In the data rows, 128 means zero.
Some points, one per row:
[145 139 187  48 180 135 119 183]
[ 95  95 123 142 132 121 162 149]
[197 169 167  88 156 134 114 124]
[108 138 134 132 122 128 128 128]
[ 87 142 105 105 160 103 145 132]
[125  99 133  84 143 127 115 150]
[135 160 166  66 170 104 114 170]
[153 129 138 164  91 143  76  81]
[116 156 121  76 163 127 164 146]
[157 134 148 104 123 116 106 133]
[224 156 238 101 135 116  67 185]
[148 120 123 146 114 111 124 119]
[120 106  99 147 103 138 132 108]
[ 97 125 100 232  61 129  98  92]
[190 140 148 100 125 138 108 115]
Then 10 other points, each followed by its number:
[149 134 113 113 160  98 193 146] 0
[142 121 121 159 112 135 134 105] 1
[133 130 129 138 135 122 144 130] 2
[195 170 149 100 145 150  95 104] 3
[105 116 160 239  55 170  60  90] 4
[155 133 124 167 112 137 116  66] 5
[ 46 124  84  98 160 101 153 143] 6
[ 95 141  85 128 130 138 154 131] 7
[119 123 149 179 123 132 126 125] 8
[110 104 116  77 145 117 138 151] 9
Which two of these numbered points are nearest to each point below, ignoring the 2 directions in which the first points spread most? Their numbers follow each, nearest first.
[198 185 192  70 135 118  31 150] > 6 7
[170 141 180 183  74 151  47 118] > 4 6
[150 126 122 127 100 136  91  97] > 9 6
[152 124 172  76 127 115 112 201] > 9 6
[139 152 114 156 128 137 133 101] > 5 7
[181 169 129 172  95 160  65  63] > 3 5
[154 136 115 135 123 100 171 136] > 0 2
[ 89 128  32 169 114 139 164  69] > 3 5
[ 68 107  73  78 183 127 206 149] > 1 2
Here are 10 other points, each followed by its number:
[179 165 188  75 143 123  73 165] 0
[195 169 198  52 166 126 118 155] 1
[177 150 179 142  93 146  66 129] 2
[ 78 101  76 163 119 123 164 113] 3
[128 109 155 122 127 111 126 161] 4
[128 153 108 128 146 131 168 113] 5
[ 88 109 115  59 204 132 196 184] 6
[133 125 135 190  88 148  88  91] 7
[121 111 144 103 174 121 179 147] 8
[ 66  91  64  94 186 132 213 124] 9
The same question for these:
[ 66 107  73 148 138 121 171 123] > 3 6
[121 129 124 154  96 135 105 112] > 2 0
[ 62  92  55 234  55 145 133  91] > 2 3
[206 143 184 112 129 114  87 146] > 3 1
[111 125 141  95 166 137 141 150] > 7 3
[115 103 120 177 117 140 146  98] > 8 6
[108 117  93  67 184 144 153 126] > 9 1
[123 107 165  77 195 117 169 178] > 8 6
[133 125 141 178  70 153  58  95] > 2 0
